Each row is where one point has got to under a steady rotation. How many steps took it there?
The counts run from 0 to 670.
[178 158 131 131 141 153 145 173 144 142 125 139 127  69 136 174  97 147
 163  83 156 144 152 187 156 104 161 122  68 162 110 149 154 125 125  87
 124 152 173 119 126 145 133 142 132 130 135 117  94 109 102 137 150 155
 150 134 101 119 119 130 145] | 529
[126 120 110 102 137 120 107 197 177 138 138 137  96  70 137 146  91 113
 117 116 110 151 158 182 186 110 185 122  95 133 113 131 131 109 144  70
 119 166 140 159 142 128 127 152 158 132 129 100 140 125 100 147 138 136
 148 164  85 119  94  94 135] | 141
[ 81 127 142 123 180 166 118  78 129  99 119 107  67 195 118 164 106 181
 136 167 129 131 125 134  82 140 108 143 135 113 169  77 129 157 136 133
 159 115 139 135 153 157 133 111 141 115 147 115 105 111  91 113 112 133
 119  78 141 120 136 131 155] | 432
[ 81  96 123 170 160 142 146  88 145  82 144 142 102 158 137 156  92 153
 140 151 136 152 137 167 113 118 116 134  99 114 200  74 162 115 152 144
 156 123 127 121 113 156 122 127 153  82 129 100 115  99 135 109 105 153
 109 128 142 134  82 138 147] | 563
[130  95 106 138 173 152 100 112 165 104 121 112  85 150  82 158  82 173
 140 159 134 152 130 160 132 155 127 145 116 121 125 122 134 146 120  99
 184 145 144 137 173 135 141  85 152 152 135 124 115 119  52 125 147 117
 155 103 166 114 133 127 179] | 291
[114 154 138 132 124 124 171  87 147 117 126 174 123  88 177 116 121 135
 146 133 122 138 177 170 153  85 121 101  95 130 172 128 145 102 111 138
 104 142 122 121  73 185 117 161 151 104 122 142 123 118 117 166 154 170
  90 162  86 143  87 116 133] | 586
[119 125 126 130 165 200 128 129 115 148 141 144 116 101 140 175  96 135
 106 150 159 126 131 170 113 116 175 117 107 185 159 106 118 135 136  94
 136 122 174  92 121  90 168 181 117 120 106 115 104  81 115 143  91 144
 161 121  96 126 104 113 146] | 648
[ 75 118 142  88 122 164 139  66 126 114  89 121 111 120 151 154 146 151
 126 179 107 133 134 129 116 127 147 118 137  92 158  96 151 161 155 107
 117 112 136 132 113 157 136 114 211 108 144  94 128 134  97  92 166 131
 117 136 152 122 152 124 108] | 208
[131 114 141 134 180 125 114 159 174 111 158 121  96 136 128 145  98 161
 142  72 150 178 159 147 118  89 118 109 129 120 128 101 122 124 123  97
 134 133 143 150 178 115 117 125 123 159 106  92 149 156  67 115 106 125
 128  72 115 114 105 119 180] | 163
[134 127 123 124 140 194 167  66 123 131  95 141 121  99 137 174 116 154
 142 182 157 129 117 174 131 125 159 130 105 130 148 126 164 144 129 104
 149 120 168  83 102 158 155 130 180 120 145 134  96 102 117 124 172 139
 143 139 166 117 148 138 123] | 66
[146 184 167  53 178 183 107 117 118 161 109 122  77 117 130 141 123 167
 130 127 124  86 136 135 138 135 130 122 115 144 148 131 132 160 133 131
 127 127 166 134 133 120 155 138 122 157 131 138  90 108  59 165 133 135
 143  94  93 123 131 120 174] | 519
[119 111 109 158 196 179 117 123 127 105 141 120  78 152 115 185  69 159
 134 143 145 132 133 175 130 148 126 138  98 138 176  90 142 119 145 140
 169 135 152 117 143 143 146 146 113 107 122 120  91  78 113 149  95 144
 126 101 116 125  81 131 181] | 173
[131 130 148 128 149 125 137 107 162 100 108 120 109 145 122 150 105 182
 175  95 132 165 145 155 131 113  97 138  98  92 122 110 157 151 127 119
 150 123 137 146 168 186 110  89 171 140 146 103 131 145  77 113 170 125
 118  86 169 119 146 144 151] | 550
[149 156 154  62 143 144 120 142 154 155 119 135 128  59 143 139 131 158
 126  99 132 143 156 145 146  92 161  97 124 137 100 141 130 144 123  53
 107 126 155 144 148  92 123 134 162 159 111 111 140 165  54 130 155 110
 159 117 117 115 159 114 147] | 271
[ 87  93 132  99 156 191 124 103 124 134 113  97 107 116 140 185 105 139
 117 171 139 139 122 163 141 116 184 133 118 114 145  71 146 160 173  76
 144 114 143 113 149 109 146 126 187 130 138  98 128 127  91 104 156 137
 160 122 159 108 136 134 126] | 540
[167 181 145  60 142 138 102 144 154 159  93 132 113  82 118 131 121 160
 142 120 125 121 151 142 175 135 139 128  88 120  99 172 145 162 115  95
 125 147 158 145 141 135 139 121 160 159 140 125 113 135  51 153 179 118
 164 120 118 124 164 118 165] | 269
[ 91 120  83 121 101 115 129 126 167 100 104 155 107 112 115 159  97 137
 123 181  91 155 135 159 140 152 168 134 106  97 137 148 128 129 122  80
 126 178 142 128  96 169 139 123 191  75 160 102 114 105 127 110 156 131
 122 179 129 110 138 111 115] | 342
[123 121 127 111 144 144 108 195 145 135 133 139 120  79 129 176  79 130
 134  74 141 167 136 164 147 112 174 120  79 145 103 125 134 129 151  51
 122 144 154 128 158  99 117 142 145 113 125  76 138 128 112  99 114 119
 150 124  99 114 120 128 152] | 279
[125 123 136 115 171 112  92 177 147 116 160 152  96 120 122 144  75 138
 133  81 120 152 153 156 161 136 133 132  82 129 132  95 142 119 166 116
 138 148 152 162 164  96 108 142 118  81 116  75 131 102 115 128  82 118
 138 106  93 123  92 137 185] | 28
[ 94 111 108  84 119 102 118  79 175  99 104 157 114 116 114  98 129 153
 119 191  91 165 148 134 123 126 114 118 133  85 138 139 142 137 108  92
 131 138 123 156 117 127 118 102 208 123 131 103 146 148  73 110 175 115
 132 136 158 127 160 135 140] | 349
[ 85 133 107 110 109 155 133 109 141 116  80 130 106 124 118 173 117 162
 134 190 111 144 113 148 112 150 181 122 125 109 123 136 128 155 128  66
 122 138 154 111 101 165 161 125 199 104 158 105 114 122 118  94 160 127
 127 149 129 110 178 110  91] | 206
[ 58 103 110  98 117 135 132  92 145 112 108 149 125 110 140 148 126 129
  96 199  95 160 132 147 114 128 166 117 143  99 148 109 131 139 144  68
 117 131 128 132 108 127 134 128 212  96 133  85 149 133 119  88 149 120
 131 165 141 118 142 118  99] | 344
[171 146 152  93 147 130 127 162 140 145 126 151 150  62 144 148 108 153
 147  68 148 160 167 168 170 106 147 131  49 126 117 139 171 128 151  93
 114 126 161 144 157 110  89 130 152 108 109  95 127 132  99 132 149 118
 162 119 132 120 138 161 167] | 275
[132 157 137 128 125 150 159 123 158 128 123 122  99 123 152 164 111 164
 172  78 142 148 149 161 118  72 131 103 109 136 133 142 125 123  99  95
 104 134 164 108 120 197 145 144 132 156 157 130 106 143  92 138 156 162
  92 113  89 121 124  92 113] | 191
[156 130 102 126 150 200 124 105 140 151 104 145 115 109 114 170  99 153
 135 170 157 118 118 165 127 149 165 140 103 163 132 149 127 147 105 103
 164 150 184  86 112 131 170 148 124 148 129 152  81  73  96 154 147 129
 170 130 128 128 134 127 159] | 652
[104 174 148 114 121 122 141 110 162  99 133 158  95 133 162 138 122 153
 152  97 111 138 165 133  92  78 119  84 141 137 167 124 120 114  93 114
  81 136 142 132  92 176 138 155 138 128 141 127 125 137  90 139 124 158
  72 120  53 140 116  86 118] | 582
[136 141  87 109 135 147 108 148 154 145 132 162 117  81 120 142  97 115
 110 156 119 133 151 161 138 143 182 106 106 167 133 158 107 109 116  89
 114 184 161 122  82 103 165 183 126 116 117 133 103  83 107 161 110 132
 148 173  67 128 101  97 152] | 256
[115 135 164  94 129  97 142  96 150  99 114 160 136 114 152 118 132 170
 153 106 110 166 167 145 137  95  91 106  93  79 147 112 166 134 132 125
 102 124 127 157 133 159  86 114 189  79 124  95 140 162 101 108 168 124
  97 123 147 130 147 145 134] | 217
[120 158 155 106 153 195 148  73 132 134 115 125 107 150 147 151 131 179
 142 120 165 132 140 142  73  87 121  99 150 151 150 117 123 164 105  98
 123 103 172  99 124 147 152 133 141 172 125 142 119 142  63 128 135 148
 111  78 125 127 143 109 134] | 185
[119 125 150 133 168 132 119 127 165 100 141 116  88 172 117 157  94 185
 172  75 148 164 150 138  91  86 109 117 134 130 128 107 121 134 103 109
 137 120 147 141 177 161 125 112 112 149 142 108 130 150  71 117 116 127
 101  50 115 124 119 115 170] | 300
[101 153 150  45 134 114 111 108 151 135 110 137 111 104 152 106 156 148
 107 143  87 131 162 126 142 102 139  91 149  99 132 125 133 154 125  85
  87 134 130 163 126 114 126 118 192 145 131 100 148 169  64 116 169 118
 134 131 110 127 165 100 127] | 604
[104 142 132 121 157 197 133 107 119 141  99 100  85 132 142 190 105 146
 138 171 134 101 123 168 137 146 171 137  96 134 155  96 143 160 163 114
 148 128 158 105 107 173 164 150 162 112 170 125  95  93 113 132 142 162
 124 133 109 108 121 116 118] | 64
